(in the rows, 128 means zero)
One turn moves each row of this set onto another row. After a few examples, where does it send each row asked below?
kaduz: [101 130 131  96  87 153 113 131 121  98 153 108 160 142  86 133 123 146
 112 159 165  97 127 110 141  94 144 110]
kul: [106 128 148  84 102 178 162 164 151 124 124 102 134 100 121 131 120 108
 158 144 144 103 107 141 148 101 157 146]
kuros: [114 125 122 102  80 152 129 147 141 157  91 123 156 154  90 136 107 103
 129 146 152 105 134 105 174  72 147 138]
Merel: [ 87 157  94  69 109 156 140 163 128  98 113 126 134 114 139 123 138  96
 151 122  95 110 122 105 139  75 157 121]
meviv: [128 171 112 105 111 136 109 157 144  95 130 133 138 156 112 149 144 124
 159 139 147 123 113 115 135 121 167  75]
mesat: [116 119 143 126  96 143 158 151  88 114  98 115 168 123 106 118 120 129
 107 127 130 132 149 100 136 113 134 112]
lidif: [ 66 135 121  91 116 151 151 145  90 138 112 112 136 130 129 120 164 106
 125 152 116 132 126 117 135  80 132 114]
ref: [ 78 168 117 129 141 142 142 161 120 107 129 123 156 152 110 151 148  79
 137 138 136 110 126 119 131 122 165 148]
Kamas: [ 90 163  85  75 115 160 136 153 135 100 108 127 141  97 124 120 137  93
 150 126 106  89 124 124 138  84 151 131]
turu: [107 128 104 143 116 134  95 143 125 101 157 122 142 137 146 130 109 121
 158 133 108 134 132 115 148  98 125 101]
veke: [125 130 102 124  87 164 111 126 131  75 130 113 137 146  85 124 142 152
 147 152 154 122 107 104 154  85 123 120]
Fiz: [ 94 163  89  82 110 171 132 163 130  97 107 125 136 105 121 113 128 112
 159 131 106 103 121 115 139  61 154 143]
keter: [107 125 120 138 123 162 119 141 171 102 100 116 122  92  89 116 110 126
 129 110 148 114 143 127 131 103 118 131]
sune: [136 125 114 101 119 138 105 144 131  89 124 154 111  99 121 139 124 121
 120 121 114 117 139 114 139 108 156 150]
repa: [107 141 150 115  93 166 123 138 154 125 111 151 143 174  96 121 165 129
 136 156 146 128 127 112 156 119 161  99]
gaziv: [109 128 108 111 135 165 130 147 136  99 125 127 138 141 104 111  95 142
 157 111 134 125 104 106 140 108 143 177]
kosu: [ 92 152 119 119 101 154 139 149 142  85  73 153 122 141 120 137 150 110
 127 133 102 111 136  83 153 116 165 123]
kop: [111 116 144 110  99 143 147 147 111 132 120 114 192 106  81 127 111 100
 138 151 142 112 119 127 122 117 145 118]
pof: [108 129 128 164 117 165 120 155 125 109 145 124 141 110 125 145 106 129
 164 127 145 114 108  92 153  85 120 133]
zedet: [113 150  87 122 118 125 159 137 110 107 139 130 139 127 115  97 127 117
 134 118 123 120 144  92 137  89 106 140]
Kar: [102 146 143 110  93 156 118 139 159 133 127 158 136 167  81 127 165 122
 140 156 128 124 128 105 151 100 167 104]
zabiz: [ 89 119 127 114  80 146 123 143 131 122  86 129 137 150  91 128  78 113
 103 145 145 120 132 129 135  98 120 119]
zamen: [127 173 106 122 116 130 119 158 147  92 141 128 142 145 100 135 130 126
 166 134 158 102 132 115 133 115 176  92]
Gog: [100 153 116  95 110 168 149 137 118 135 122 145 160 147 111  94 116 126
 109 130 118 100 139  89 155  91 115 155]
Gezu: [143 155 133 116 126 169 126 159 171 115 100  91 125 117 123 144 120 108
 138 118  91 109 105 127 156 116 119 103]
Nirol: [123 114 116 115 123 186 123 127 124  95 107 122  99 143 114 117 103 132
 160 109 120 123  95  97 151 108 144 112]
notan: [155 155 122 105 124 174 128 153 169 122 102  82 137 114 105 138 121 125
 156 121 108 107 104 118 165 110 121 101]
Fasin: [ 94 149 116 144 107 151 140 126 103 144  95 101 176 150 103 132 145 125
 116 113 129 113 106 135 161 107 151 139]
ziku: [122 158 132  99  92 107 117 142 166 116 123 117 139 137 116 143 103 132
 132 154 104 151 125 104 124  95 144  96]
Rakez: [111 137 161 112 127 136 153 136 169 153 116  82 128 118  97 149 123 103
 131 141 105 111 122 137 145 115 137 120]
duvod: [122 183  97 120 114 131 110 163 135 105 137 129 147 155  94 141 139 118
 157 130 141 107 122 111 137 102 161  76]
gika: [109 131 126 113 107 160 149 154 115 103  88  86 113 123 146 112 125 127
 147 152 114 120 106 145 140 117 128  87]
Paget: [148 165 119 130 137 163 132 147 158 116 109  81 132 116 109 150 114 117
 150 126 102 104 102 113 158 110 110 119]
nuza: [108 125 165 102 110 142 144 128 174 138 122  91 133 125  97 137 119 100
 101 136 101 114 126 126 138 114 125 117]
pap: [139 175 146 127 111 170 125 153 149 144 130  95 148 165 106 143 126 115
 141 141 130 141 104  99 156  67 152 124]
Visi: [115 121 160  98 123 140 140 132 168 145 134  80 130 124  93 128 127 111
 125 143 107 120 128 139 136 117 132 103]
funum: [ 76 138 119 102 127 165 151 129  99 139 107 115 126 129 128 117 177  94
 132 149 108 114 127 119 146  88 138 119]
keli: [ 79 151 118  95 125 158 155 148  99 138 104 114 141 140 120 118 164  91
 147 165 100 122 124 120 143  76 147 132]
kudud: [ 95 134 119 120  72 149 133 101 126 115  94 126 172 142 126 140 127 147
 116 140 136 131 123 111 168 113 129 136]
Vuk: [ 90 136 141 139 142 175 122 139 133 140 102 103 150 111 103 134 117 141
 114 124 157 108 134 120 145 122 108 115]
Zizaz: [142 137 113 132 124 143 107 141 119  86 144 111 132 130 127 123 110 109
 119 137 160 105 132 113 137  83 155 158]
nam: [113 153 153 118  92 159 126 138 157 125 121 136 145 165  84 128 159 121
 151 159 138 118 122 117 148 101 189 102]

Kar -> notan
Paget -> lidif
kaduz -> keter
Where do these go?
meviv -> Rakez
kosu -> pap
kop -> sune
Zizaz -> zabiz

One turn moves each row of this set onto another row. After a few examples, where does it send each row asked below?
Bilu: [137 111  73 153 169 119 131 133 130 146 162 149 117 133 117 139 119 100
  97 130 145 124 136 120 136 130 118 129 110 127 125 140 137 129 125 117
 140 138 120 146 120 111 128 110 119  95]
bofe: [131 111 143 117 109 139 122 156 121 138 122 139 139 136 131 140 108 113
 133 105 103 130 140 130 130 113 187 175  94 111 109 144 112 131 145 111
 119 127 130 130 102 110 133 101 122 127]
dibuf: [103 112 170 161 108 116 153 123 124 145 130  95 115 143 126 165 125 127
 129 131 147 142 118 117 132 117 153 128 120 124 121 153 127 139 131 118
 128 101 139 136 119 130 121 177 136 111]
tuda: [ 90 136 157  92 114 120 119 129 137 110 112 155 135 132 123  96 147 137
 137 134  95 118 118 143 122 132 122 144 133 134 130 128 112 117 127 126
 119 123 124 123 155 127 131 142 123 196]
tasi: [138 125  60 158 176 116 133 130 132 139 165 141 116 124 123 126 132  97
 113 133 143 120 133 117 129 124 124 125 133 128 121 134 126 119 126 126
 129 134 126 139 106 116 123 103 119  94]
sufun: [ 90 132 160  96 108 124 124 133 133 117 109 161 136 132 120 101 139 133
 137 132  96 121 122 139 121 135 127 145 119 131 131 134 115 117 130 126
 124 120 128 127 164 124 129 148 119 194]
gite: [150 142 105 127 179 143 141 120 122 116 146 142 142 125 117 142 123 158
 138 143 127 126 123 125 124 131 118 142 137 118 131 112 136 118 133 129
 126 138 133  76 180 128 143 159 114 152]
Puno: [167 145 120 127  94 155 136 110 138 122 117 120 137 113 143 114 144 127
 142 132 144 110 148 126 135 108  96 101 133 145 143 132 108 131 113 130
 131 133 123 185 141 123 124 122 137  97]
vut: [ 92 140 155 100 114 125 127 134 139 114 108 158 132 128 125  94 142 130
 148 133  94 117 122 136 120 135 130 145 132 133 128 130 109 112 129 130
 118 117 130 124 158 127 131 148 117 192]
Berur: [150 142 106 123 177 138 137 117 123 114 145 141 143 128 114 148 120 160
 130 142 126 129 123 127 125 129 115 143 133 120 131 111 140 122 134 127
 127 142 127  78 182 128 144 158 119 155]
disu: [151 145 103 124 177 137 138 117 125 114 146 139 145 126 119 145 127 160
 133 143 126 128 123 130 123 125 113 143 138 118 131 109 138 120 133 128
 124 143 128  72 177 130 143 155 118 153]
Nep: [167 136 124 123  89 155 132 110 137 121 113 125 141 119 145 123 135 127
 132 127 143 116 152 126 138 109  92 101 118 142 143 134 113 134 113 130
 135 136 122 191 148 122 126 127 138  96]
Biza: [139 108 141  94 103 118 105 143 125 119 131 127 142 146 140 137 122 132
 106 107  95 132 130 146 130 102 164 167 106 120 104 127 120 140 129 114
 113 137 109 124  91 109 134  88 141 132]
Topif: [140 117  65 143 171 106 122 123 131 129 167 139 119 132 125 131 133 111
  91 132 141 124 130 125 135 122 105 123 130 129 119 126 134 130 120 124
 130 143 113 137 105 115 128  99 127  97]
vudi: [140 128 131 113 114 129 120 147 130 118 130 121 138 129 140 120 132 121
 144 109  95 123 132 133 120 102 183 163 136 115 105 130  98 123 137 125
 104 125 130 120  81 115 132  84 131 130]
sefuf: [109 129 160 160 115 108 149 116 129 131 138  78 115 135 136 141 153 129
 143 138 140 133 111 117 126 104 146 116 161 125 116 137 116 130 127 134
 112 100 136 125  93 138 121 158 140 112]
pag: [112 111 167 138 108  97 132 112 129 127 140  82 121 150 133 160 142 145
 105 136 143 145 111 132 134 106 127 117 137 133 117 136 135 143 117 122
 120 114 118 130 103 130 125 163 149 118]
dun: [166 142 122 134  92 163 138 113 136 129 113 127 139 114 141 117 132 122
 147 131 144 112 153 121 135 112 104 102 121 139 145 137 109 131 116 127
 135 129 129 188 148 125 126 129 130  94]

sefuf -> dibuf
vudi -> bofe
Nep -> Puno
Where do these go?
vut -> sufun
Bilu -> Topif

